In the rows, 128 means zero.
Each path below is one point turned by a fixed rotation once a step. After each direction that follows a path, write how fast that rotation turns it, in degrees per step (0 if it stays still).
Each turn is a multiple of 5 degrees from 10 to 175, or 0.
Each row of a path follows its step; steps can be skipped.

step 0: [134 135 127 128 127 135 140 130 123 135 124 145 126 126 134 124 145 130
 144 124 119 122 110 138 135 149 132 138 119 147 123 129 130 134 140 130
 133 126 144 132 125 139 123 130 125 127 131 120 132]
step 1: [122 143 138 128 122 128 123 124 129 123 138 136 112 134 128 135 122 142
 141 140 138 127 135 112 128 121 138 131 119 130 140 121 125 127 129 110
 134 128 108 131 123 131 124 131 117 121 136 131 113]
step 2: [133 123 132 118 130 133 128 120 134 120 136 121 133 128 123 108 141 135
 145 136 150 133 109 140 126 120 129 127 132 117 122 136 131 134 127 128
 123 141 135 125 133 125 140 118 125 138 123 140 135]
step 3: [131 133 128 117 127 111 145 135 136 143 135 144 134 140 146 134 124 119
 128 111 133 127 134 128 124 113 134 139 138 132 133 140 125 131 139 129
 133 128 133 143 130 126 121 132 122 135 129 126 130]
step 4: [129 128 133 117 119 144 128 138 123 130 132 132 125 129 107 125 130 123
 106 135 132 140 114 128 133 122 128 131 127 123 124 126 118 117 112 118
 123 125 126 140 114 123 126 126 114 116 142 125 125]
step 5: [131 129 119 122 116 126 133 137 113 122 147 119 115 126 145 115 124 119
 142 115 129 130 126 137 131 126 127 137 119 126 115 120 131 129 132 129
 131 126 128 106 119 128 139 133 137 127 127 122 138]
step 6: [119 125 139 126 117 136 149 115 131 123 138 147 129 122 134 134 128 140
 124 129 119 116 133 123 124 142 124 125 136 131 134 123 128 120 133 128
 125 127 128 124 123 118 117 130 107 142 131 137 138]
step 8: [139 133 126 138 138 111 140 127 139 120 122 126 117 136 142 110 131 141
 136 137 141 138 128 135 141 125 134 133 133 124 134 119 122 127 138 121
 133 119 131 123 127 110 123 127 121 126 135 118 128]
step 9: [129 131 122 104 130 131 140 129 125 125 139 134 124 118 124 132 127 121
 126 146 126 125 132 133 127 112 117 124 139 130 136 134 125 134 125 133
 135 128 114 138 137 131 140 105 119 139 135 131 128]
step 10: [114 116 136 125 130 138 142 142 129 143 125 124 129 148 137 123 147 108
 132 117 128 134 127 129 128 128 125 124 120 117 127 126 127 135 127 114
 127 141 131 136 123 119 130 130 133 120 131 122 139]
step 11: [136 138 118 124 123 146 133 128 142 126 128 126 123 128 133 139 126 124
 135 114 130 138 123 126 135 134 139 137 143 129 127 115 128 116 117 137
 138 111 119 119 117 135 122 128 112 128 139 121 128]
step 12: [125 134 147 133 125 141 127 125 107 118 146 134 109 122 136 121 140 136
 133 127 124 122 116 137 126 126 115 123 113 132 123 133 130 139 121 136
 131 120 126 139 133 128 121 130 129 132 133 129 127]
Speeds:
[127 126 128 127 127 125 126 128 126 127 128 130 125 126 130 129 127 130
 125 126 128 129 128 124 126 131 127 126 125 129 128 131 131 129 127 129
 125 129 123 134 126 129 126 121 124 128 129 126 127]
130
[126 130 131 126 129 133 130 125 126 128 123 125 130 124 124 126 126 130
 126 128 130 126 131 133 125 126 130 129 129 126 127 131 128 126 127 127
 127 127 122 128 127 132 128 128 126 131 131 128 128]
145
[125 124 128 125 127 129 129 126 129 130 132 127 133 126 129 128 128 128
 131 127 128 128 131 125 123 130 129 126 127 125 130 125 127 130 129 127
 127 133 125 125 129 125 132 126 130 133 128 131 129]
95
[132 129 130 130 128 128 131 130 132 128 127 127 131 129 127 125 129 126
 128 132 130 129 129 125 127 123 131 124 127 129 127 131 128 127 132 126
 133 130 126 129 131 129 129 124 125 128 123 125 127]
55
[127 129 133 128 131 127 129 126 127 128 131 127 127 129 128 131 125 126
 126 130 131 125 129 130 126 131 124 130 130 131 126 131 127 132 127 130
 130 128 131 127 128 128 128 124 126 131 123 128 134]
110

step 0: [132 138 131 123 117 135 125 119 124 128 127 130 123 120 120 140 117 124
 137 139 128 132 123 112 123 126 136 126 132 114 141 147 123 130 133 128
 146 121 137 129 125 140 138 128 143 127 118 117 125]
step 1: [129 146 135 126 129 123 135 116 120 131 136 132 125 115 144 145 114 127
 139 124 132 130 120 133 139 128 119 130 124 122 131 136 129 141 139 141
 132 113 136 124 133 130 130 133 140 141 120 127 120]
step 2: [134 143 124 131 124 121 144 120 121 143 133 133 124 139 138 129 112 140
 131 139 118 133 117 128 118 120 116 115 121 112 128 133 121 141 136 120
 130 130 127 122 131 123 132 130 140 131 131 125 120]
step 3: [125 141 132 114 135 131 136 123 116 128 131 136 119 130 132 133 119 139
 133 136 117 130 124 123 128 117 121 134 114 122 143 134 123 114 125 120
 132 120 117 112 114 133 124 118 138 129 125 127 115]
step 4: [135 132 136 116 144 128 131 125 132 138 138 138 122 131 134 125 122 123
 124 129 122 139 122 137 124 115 121 135 133 124 147 135 132 134 121 120
 141 116 128 121 125 118 132 134 125 137 110 134 112]
step 5: [129 124 143 122 126 135 146 112 128 122 129 126 115 127 128 121 129 121
 142 119 120 140 117 135 123 125 120 121 127 120 128 138 127 131 126 113
 141 139 123 129 130 119 130 126 133 132 118 122 108]
step 6: [122 137 130 107 117 122 140 134 116 129 133 131 108 111 122 124 124 119
 126 131 120 128 122 134 131 137 112 127 136 130 126 140 128 134 118 123
 131 125 122 121 129 123 125 115 129 132 121 116 117]
step 7: [127 133 122 109 126 115 131 112 119 137 136 144 126 114 124 127 127 131
 126 129 123 142 113 122 119 129 125 127 135 130 120 122 129 128 125 121
 149 120 118 134 129 116 124 133 124 136 124 118 127]
step 8: [138 123 130 132 125 133 140 121 113 136 124 133 128 119 112 133 123 127
 132 121 123 123 112 111 134 129 131 129 138 127 134 127 119 136 129 119
 150 113 124 130 127 126 121 122 133 129 130 120 109]
step 9: [131 123 132 124 128 120 135 125 116 138 131 127 118 124 130 134 125 142
 137 130 133 131 109 139 150 127 115 128 136 136 128 134 122 134 124 133
 140 116 138 124 123 126 109 135 122 128 133 125 114]
step 10: [139 113 132 120 123 117 129 128 120 139 127 135 120 123 116 124 127 145
 135 147 122 141 127 125 129 118 120 118 132 116 133 128 123 129 132 125
 139 132 139 116 136 117 120 138 135 125 133 119 122]
step 11: [130 129 141 118 125 142 130 124 121 130 129 127 121 108 112 137 127 130
 145 140 123 135 133 125 135 118 124 121 132 117 136 134 136 119 130 124
 136 110 126 119 119 132 114 134 136 131 128 128 132]
Speeds:
[128 125 126 127 130 126 130 128 125 127 126 130 131 131 130 123 128 129
 127 129 130 124 123 127 131 120 125 130 131 127 131 128 127 126 128 130
 127 128 125 132 127 131 129 128 128 125 130 131 126]
65
[128 126 129 130 131 130 126 128 133 127 125 126 130 130 127 129 127 130
 126 126 129 130 123 128 127 129 131 130 128 130 130 128 129 129 126 128
 131 125 133 129 123 132 131 128 127 127 125 126 123]
85
[128 127 128 130 129 129 127 126 129 129 127 128 130 126 132 127 133 131
 125 129 125 131 125 124 126 126 129 126 128 123 126 126 126 131 127 122
 130 134 129 129 132 130 128 132 128 130 129 127 129]
135
[132 128 129 132 130 133 127 126 127 127 131 126 126 130 132 130 128 123
 130 126 129 129 128 125 133 124 132 131 130 130 128 131 128 131 127 129
 130 126 128 130 131 124 128 126 126 128 128 127 129]
95

step 0: [135 133 125 106 133 128 122 128 123 142 129 136 123 128 132 131 133 120
 121 136 132 140 141 131 121 135 112 118 130 132 121  98 127 135 121 111
 133 114 127 122 133 125 132 137 118 132 113 126 133]
step 1: [127 112 127 112 124 132 126 118 118 121 119 129 137 143 116 141 146 135
 115 126 126 124 134 132 128 145 128 131 129 124 114 123 115 133 135 135
 132 111 130 135 141 138 122 139 121 137 131 121 140]
step 2: [142 128 130 123 112 137 136 116 103 114 116 131 119 136 117 135 142 141
 133 125 126 124 134 122 125 120 132 125 136 130 116 119 131 136 114 128
 128 134 115 114 121 117 135 137 123 129 127 130 126]
step 3: [124 119 123 119 113 129 146 128 123 123 112 134 136 136 110 118 122 135
 138 130 126 121 144 141 117 136 124 130 125 119 146 125 117 129 132 121
 120 137 126 121 126 131 140 139 140 121 128 116 123]
step 4: [135 117 113 128 120 131 120 126 111 132 124 141 135 118 128 116 124 125
 139 126 133 106 125 127 115 134 119 131 135 142 131 118 135 130 115 121
 105 114 135 132 130 124 138 120 134 134 127 123 122]
step 6: [128 130 127 128 128 147 129 135 122 131 119 132 129 110 142 134 146 121
 140 132 119 134 130 120 122 138 108 125 121 135 114 133 132 132 131 108
 138 126 122 119 124 127 144 121 124 123 117 122 118]
step 7: [131 134 133 108 122 131 131 118 124 141 126 117 127 123 125 143 131 121
 130 129 117 136 132 149 119 131 116 131 123 131 130 121 136 133 145 121
 135 119 137 131 141 143 140 130 124 129 136 109 142]
step 8: [131 118 125 112 134 135 139 121 126 117 118 128 107 121 127 138 151 129
 122 125 127 120 117 134 135 130 128 129 142 129 113 122 137 134 130 130
 113 112 120 123 131 136 133 124 121 131 144 120 123]
step 9: [122 138 132 120 120 135 149 121 123 129 121 129 115 134 116 131 132 133
 121 132 132 123 149 128 114 123 124 139 130 134 132 122 138 123 141 138
 125 130 108 124 134 113 124 140 119 118 140 120 117]
step 10: [115 114 118 118 118 132 129 118 133 131 114 133 123 128 124 113 136 136
 132 145 139 121 135 131 121 139 138 122 119 157 132 118 126 127 135 117
 121 131 122 123 123 131 130 122 134 134 126 124 111]
step 11: [126 117 113 125 114 125 122 119 112 127 132 119 123 119 117 126 120 119
 133 139 142 120 136 133 126 134 124 129 140 145 133 125 130 120 124 144
 140 126 141 130 153 115 138 124 130 130 126 124 126]
step 12: [116 113 121 129 128 131 134 125 129 109 127 137 120 107 120 118 132 123
 128 134 120 140 142 125 134 130 122 127 125 127 104 123 123 115 121 121
 130 121 131 137 132 120 153 132 127 130 121 137 122]
Speeds:
[124 129 126 131 125 129 123 126 129 130 131 132 130 130 129 130 126 133
 127 130 128 128 128 128 126 130 126 130 125 127 125 127 131 126 134 128
 124 127 128 129 125 129 130 131 129 131 127 127 130]
120
[132 127 126 131 127 128 133 127 130 128 127 128 127 127 130 130 128 129
 127 126 125 132 127 126 130 130 124 127 126 129 123 127 128 127 126 126
 132 130 132 126 132 130 126 132 128 132 130 126 132]
60
[126 125 126 126 125 127 129 134 131 128 124 129 125 129 126 126 130 128
 126 130 126 128 127 127 133 132 129 127 130 128 131 132 127 129 132 127
 129 125 132 127 123 130 130 131 126 129 129 130 128]
155
[130 126 126 132 128 125 127 128 132 128 122 129 125 130 129 123 127 127
 129 130 134 124 127 124 126 126 125 128 125 127 131 128 133 128 128 128
 129 129 127 131 131 129 127 130 130 128 127 127 126]
60
[126 123 125 131 125 131 129 132 129 133 129 130 126 129 127 128 124 128
 128 127 127 129 132 128 127 127 130 129 128 132 129 129 127 129 122 133
 125 131 128 127 127 130 128 126 128 129 130 126 125]
55

step 0: [129 108 138 128 127 111 125 123 128 134 132 122 124 138 130 121 141 136
 151 126 137 114 139 142 130 138 130 135 130 130 138 132 115 134 131 122
 124 117 138 125 126 115 135 131 114 119 115 124 123]
step 1: [124 127 130 126 116 114 128 121 118 123 130 112 132 121 130 112 128 125
 127 123 140 117 119 139 134 130 125 137 142 139 114 132 109 115 110 130
 141 111 127 127 127 130 139 123 123 123 118 128 122]
step 3: [122 129 126 111 133 125 116 127 112 135 136 118 127 155 120 110 128 146
 137 132 134 126 136 144 125 125 135 127 131 135 124 131 120 128 124 118
 131 130 131 134 117 128 141 135 117 115 133 131 118]
step 4: [133 121 137 136 117 116 115 127 119 133 126 119 112 127 136 115 123 130
 114 138 133 128 133 136 122 126 116 151 118 135 120 131 113 134 122 129
 132 124 132 131 118 145 134 134 116 114 126 131 120]
step 5: [125 127 138 111 129 112 116 133 122 120 123 122 135 138 134 121 138 138
 129 118 133 125 121 127 140 114 109 143 130 138 130 139 121 132 129 131
 115 115 139 110 118 135 121 135 124 128 136 124 120]
step 6: [138 128 128 107 116 117 119 128 106 127 127 131 119 129 130 123 119 135
 139 108 131 116 131 136 126 120 133 138 127 121 122 137 125 133 125 126
 117 135 131 122 124 127 151 125 115 123 122 117 122]
step 7: [128 111 140 128 121 133 116 139 117 127 122 122 117 144 132 127 136 130
 118 121 128 121 139 139 127 121 136 143 140 139 118 135 119 126 121 131
 125 116 120 133 141 145 131 130 121 124 118 109 129]
step 8: [135 129 139 118 127 125 120 135 119 117 129 129 125 128 127 132 144 135
 128 118 131 125 135 144 138 116 124 136 130 129 102 108 120 124 122 126
 118 109 128 127 118 125 131 144 128 120 135 136 121]
step 9: [125 126 126 134 118 119 110 129 124 141 139 152 125 131 128 118 130 143
 139 131 127 115 133 123 134 116 133 130 138 135 111 130 126 132 122 130
 116 122 126 120 111 131 139 134 116 117 123 121 129]
step 10: [127 139 145 139 137 123 123 136 125 120 122 136 109 137 115 107 136 135
 134 117 131 129 124 135 129 132 130 146 134 137 116 140 131 122 122 132
 132 125 127 122 125 143 138 138 127 126 117 123 114]
step 11: [131 120 140 118 114 128 129 139 138 120 120 130 108 131 121 115 125 142
 125 126 122 116 123 131 121 117 127 127 125 129 125 128 120 125 113 132
 113 109 145 120 128 125 141 148 130 125 132 132 124]
step 12: [128 120 133 130 121 137 108 117 125 114 139 130 128 137 125 127 118 145
 143 124 134 120 127 134 127 123 121 131 136 119 124 142 114 131 122 114
 119 119 122 117 122 137 133 147 131 127 111 128 129]
Speeds:
[132 126 133 123 132 128 130 130 129 127 127 126 127 129 129 127 133 128
 134 130 131 129 126 131 128 127 130 129 129 132 130 124 131 128 130 129
 127 130 131 127 126 125 127 128 130 131 131 130 129]
135
[127 128 130 124 125 128 129 129 128 126 125 130 126 129 126 127 122 130
 127 122 126 125 125 131 128 130 129 126 130 129 129 129 128 124 128 131
 133 131 129 125 131 128 128 127 128 131 130 126 132]
80
[128 128 126 128 120 128 127 123 125 129 127 129 128 127 130 128 126 127
 130 133 125 128 126 127 125 127 128 128 130 131 127 125 127 127 125 130
 125 131 129 131 127 129 133 126 131 131 129 130 128]
140
[128 128 129 129 124 125 131 125 131 127 127 123 132 127 128 125 127 130
 128 131 131 130 126 133 128 133 131 124 130 125 132 132 125 129 128 127
 129 128 129 130 124 128 126 127 126 127 129 129 127]
25
